Where one turn sends some rows of the set: a few examples, then the rows asked:
N: [  2,   7, -27,  20,   2,  16, -19,   8,  -9,  -6,  -1,   6, -39, -20, -12,
  23]
E: [  8,  -6, -28,   0, -10,  11,  -5,  14, -26,   1, -23,   2, -29, -22, -12,
  15]
T: [ 34, -11, -25,  24,   6,   8,   5,  -1, -11,  16, -10,   7, -10, -21,  -5,
  35]
Y: [ -1,  -7,   6,  10,  -1,  -4,   2, -10,  19,  -3,  42,   2,  22,  25,   5,
   8]
F: [  4, -20,   9,   5,  -6,  15,  24,   0,  16,   5,  15,  23,  14, -27,  21,
 -33]
L: [-4, -9, 11,  2, -6,  1, -3, -2, 14, -3, 50, -6, 14, 19,  7,  8]
A: [-29,   2,  11, -23,   2,   4,  10,  -2,  21,  11,  11, -24,  -5,  16,  -2,
   2]
U: [ 20, -26,   2,   3, -19,  -7,  11,   7,  27,   6,  22,  19,  27,  12, -28,
  -4]
S: [ -4,  15, -21,  16,  -7,  15, -24,  -4, -25,   0,  -2,   5, -32, -17,  -1,
  19]
C: [-13, -10,   2, -20, -14,  -2,  15,  10,  33,  11, -10,   4,   2,   9, -38,
 -11]
H: [-35,   9,   7, -14,   6,   0,   6,  -9,  24,   3,   9, -13,  -2,  23,  -3,
  -1]
R: [ -8,  -8,  13,   8,   1,  16,  19, -13,  17,   9,  18,  18,  10, -23,  29,
 -29]
M: [ 35, -14, -24,  15, -12,   6,   1,   3, -25,  15, -16,  11,  -6, -22,  -9,
  24]
V: [ 23,   6, -15,  30,  -6,  10, -17, -17, -24,  16,   5,  13, -10, -15,   3,
  27]
J: [ -7, -16,   8,  -2,  -9,  17,  21,   5,  21,   2,   7,  23,   2, -31,  10,
 -40]
B: [ -4, -13,  11, -21, -18,   2,  16,   7,  32,  26,  -6,   0,   1,   2, -37,
 -10]
D: [ 19, -13, -33,  10,   2,  10,   1,  20, -15,  -3, -15,   0, -27, -23, -12,
  25]
P: [-17,  -4,  13,   0,  -2,  20,  16,  -7,  22,   6,   8,  18,  -3, -28,  17,
 -38]
K: [ 18,  10, -19,  34,   6,  13, -16, -13,  -7,  15,   4,  12, -23, -18,  -5,
  32]
W: [ 21, -22,  10,   2, -26,   0,   2,   6,  28,  12,  32,  17,  18,   6, -28,
  -3]

E moves to M
R moves to P
Now find these:
H moves to C
N moves to D
B moves to W

Where one turn sends some rows of the set: a few examples, then the rows asked:
ralat: [-35,  51,  47,  19,  28,  22,  -2,  -4,  -6,  19, -18,  17,  -5,   8,  10,
  21,  20,  41, -22,  25, -29,  14,  17, -26,  10,   4,  -9,  18,  -7,   0,
  18,  24]
Bevik: [-30,  43,  63,  39,  14,  18,  -2,  -3,  -1,  18,   7, -34, -11,  -3,  -3,
   8, -50,   4, -26,   5,  -1,  -8,  10, -16,  24,   4, -12,  20,  -1,   4,
  51,  15]
Pivi: [  3,  25,  30,  15,  10,  16,   9,  12,   3,  22,  10,   3, -37,   2,  13,
  -2, -36, -12,   6,  14,  -2,   7,  26,  17,  -9,  -3, -38,   2,  49,  -5,
  36,   4]
Tobil: [-12,  62,  45,  20,  30,  13,   5, -11,  -6,  22, -61, -10,  -3,  -7,  18,
  25,  22,  21,  -3, -33, -23,   2,  10,   3,  -2,  -1, -31,  29,  23,   2,
  -6,  18]
lam: [-12,  45,  18,  32,  27,  25,   9,   9,   2,  19, -47,   5, -28,  19,  20,
  14, -25,  22,  -2,  -7, -34,   2, -47,   2, -23, -25,  33,  14,  11,   4,
  27,  28]
div: [-21,  46,  54,  17,  20,   4,   0,  -8,  -2,  16, -73, -16, -22,   1,  18,
   9,  27,  27,   5, -19, -21,   4,  13,   6, -26,  -9, -33,  11,  25,  -3,
   3,   9]
Zigit: [-17,  30,  32, -10,  25,  20,  19,   2,   2,  27, -47,   3, -18,   6,  36,
  29, -26, -20,   7, -25, -23,  34, -13,  -3,   2, -15,   6,  22,  13, -10,
  20,  44]
zuzib: [ -4,  46,   8,  30,  23,  30,   1,   0,   0,  17, -45,   6, -19,  10,   4,
  10, -16,  20,  -8,  -5, -28,   2, -50,  -1, -32, -14,  38,  25,  19,   2,
  23,   9]
Govul: [ -1,  49,  22,  29,  29,  18,  15,  16,  -4,  28, -39,  -1, -23,  12,  21,
  11, -15,  26,  15,  -5, -26,  -9, -39,   3, -28, -19,  37,  18,  -1,  -5,
  37,  32]
pizuf: [ -4,  45,  43,  -2,  18,  12,  27,  21, -10,  41, -41,   3, -11, -12,  27,
  14,  -9, -20,  15, -15,   4,  21,  -4,  -9, -12,  -5,  15,  27,  18, -22,
  32,  35]
kode: [ 10,   7,  20,  -2,  15,  17,   0,  -6,   6,  15,  11,  -8, -34,   6,  12,
   2, -31,  -7,  17,  11, -13,   9,  25,  22, -17,   1, -37,   3,  33,  -6,
  37,   0]
sazir: [-14,   6,  59,  29,  10, -15,  -8,  -7,   0,   6,  -5, -28, -16,   5,  -9,
  13, -23,  29, -17, -15,   3, -11, -49,   9, -32,  22,   6,  17,  13,  -2,
  20,  13]
Direp: [-30,  29,  65,  32,   5,  12, -11,  -5,   0,  14,  -1, -41, -21,  -1, -11,
  -7, -38,   9, -19,  19,   6,  -8,  14, -16,  -3,   4, -10,  11,   1,  -3,
  60,  -1]
mitul: [-15,  19,  70,  39,  11, -19,   6,  10,  -5,  15,  -1, -24, -17,   2,  -2,
  14, -27,  27, -14, -16,  11, -17, -44,   6, -23,  19,   7,  17,  13,  -4,
  23,  27]
laru: [ 12,   7,  54,  35,  18,  19,  -1, -13,   4,  18, -46,  -4, -21,   3, -26,
   6, -14,  12, -19, -37, -12, -12,  14,  25,   6, -29, -36,  14,  30,   5,
  20,  -6]
Sufe: [-35,  40,  41,  11,  28,  22,  -9, -13,  -4,  14, -20,  12,  -6,  14,   9,
  22,  21,  44, -19,  23, -35,  16,  14, -23,   3,   4,  -9,  16, -11,   1,
  18,  20]
voli: [  7,  50,  14,  26,  27,  24,   7,   8,  -7,  27, -39,   0, -14,   3,   6,
   8,  -5,  24,   9,  -4, -19,  -8, -42,  -1, -37,  -8,  42,  28,   6,  -6,
  34,  13]
vas: [ 24,  14,  55,  33,  21,  17,   3, -10,  -2,  26, -39,  -7, -11,  -7, -28,
   5,  -5,  13, -11, -39,  -3, -20,  18,  22,   4, -20, -31,  22,  24,   1,
  24,  -6]
pap: [-21,  63,  55,  28,  21,   7,   6,   1,  -6,  23, -67,  -7, -15,  -7,  16,
  13,  24,  20,  -7, -23, -14,   2,  12,   1, -12,  -7, -32,  20,  35,  -1,
  -1,  13]
Kude: [ -8,  22,   9,  41,  14,  32, -11,   1,   5,  13,  13,  12, -18,   0,  21,
   7, -30,  -3, -25,   6, -17, -14,  10,   5,   8,  24,  26,  25,  47,   7,
  16,  11]
Gunuk: [-18,   6,  53,  29,  17,  -9,  -7, -13,   3,   3,  -4, -26, -14,  11,  -3,
  24, -34,  27, -24, -25,  -9,  -6, -55,  11, -15,  20,   3,  19,  10,   6,
  11,  23]
kitif: [-27,  12,  49,  17,  12,  19, -23, -29,   6,   4,  -3, -47, -18,   7, -11,
   4, -38,  12, -17,  11, -12,  -1,   7, -11,  -3,   7, -12,  13, -11,   2,
  53,  -6]
Vanag: [  8,   7,   5,  19,  22,  25, -13, -10,   2,  17,  20,  -5, -13,   1,  25,
  10, -17,   7,   5,   3, -20, -22,  18,  12,  -4,  30,  29,  27,  16,   0,
  28,  15]
Noson: [-13,  45,  44,   9,  30,   9,  -2, -21,  -2,  17, -66, -20, -10,   1,  20,
  20,  27,  27,   8, -30, -29,   4,  12,   8, -15,  -4, -33,  21,  13,   1,
  -2,  14]
Gif: [-26,  26,  47,  23,  22,  25, -15, -27,   5,   9,   5, -40,  -8,   5,  -3,
  18, -51,   7, -25,  -2, -18,  -1,   4, -11,  23,   8, -14,  24, -12,  10,
  44,  11]
peko: [-17,  14,  22, -16,  14,  25,  -1, -14,   6,  14, -58,   2, -20,   6,  17,
  16, -16, -20,  -3, -14, -22,  42, -20,  -5, -24,  -9,   9,  19,  28, -11,
  17,  13]
panu: [ 11,   4,  59,  32,  24,  14,   5, -10,   4,  22, -45,  -8, -24,   8, -14,
  10, -18,  14,  -8, -41, -17, -15,  17,  29,  12, -34, -39,   8,  17,   5,
  24,  10]
zibam: [ 22,  12,  60,  31,  26,  12,  10,  -6,  -1,  29, -37, -10, -14,  -2, -17,
  11,  -9,  15,   1, -41,  -8, -23,  23,  26,  11, -25, -33,  17,  11,   0,
  29,   9]
Sug: [  8,  34,  20,  15,  19,  24,  10,   5,   2,  23,  19,   7, -22,  -3,  14,
  12, -42, -17,  -1,   1,  -8,   9,  22,  17,  11,   3, -37,  16,  47,   1,
  27,  11]
Zuduz: [ -5,  28,  33,  -9,   7,  16,   7,   4,  -6,  28, -52,   2, -15, -12,   7,
   2,   2, -19,   5,  -4,   6,  29, -11, -10, -37,   0,  18,  26,  32, -23,
  28,   3]
kudob: [-36,  38,  46,  12,  23,  19, -10,  -9,  -4,  14, -24,  12, -12,  13,   7,
  13,  26,  45, -18,  31, -29,  16,  16, -25,  -7,   3,  -9,  12,  -7,  -2,
  21,  12]
Niser: [-19,  20,  63,  38,  18, -13,   5,   3,  -1,  12,   1, -21, -14,   8,   5,
  26, -38,  24, -21, -26,  -2, -12, -50,   9,  -6,  16,   3,  19,  10,   4,
  15,  36]
nite: [-24,  12,  28,  44,   7,  18,  -5,  14,   9,  10,   1,   8, -44,  14,  34,
  -3, -35,   2, -14,  18, -19, -15,  16,   9,  -4,   4,  20,  -1,  45,   3,
  28,  21]
Sen: [-37,  48,  51,  20,  22,  18,  -4,   1,  -7,  19, -21,  16, -11,   9,   7,
  13,  25,  43, -20,  32, -23,  13,  18, -28,  -2,   2,  -8,  14,  -3,  -3,
  22,  17]
Sar: [ 14,  18,  10,  -2,  23,  26,   0, -13,   5,  17,  18,  -4, -20,   3,  12,
  16, -37, -11,   9,  -2, -19,  10,  21,  22,   3,   8, -36,  16,  31,   1,
  28,   6]
Mopuz: [ -8,  -5,  24,  22,  14,  12,  -7,   4,   6,  15,   8,  -9, -39,  15,  38,
   0, -22,  12,  16,  15, -24, -22,  24,  16, -15,  11,  24,   2,  14,  -4,
  37,  24]

voli moves to Govul
Sug moves to Sar
Now find these:
Kude moves to Vanag
laru moves to vas
Zuduz moves to pizuf
mitul moves to Niser
Direp moves to Bevik
pap moves to Tobil
Sufe moves to kudob

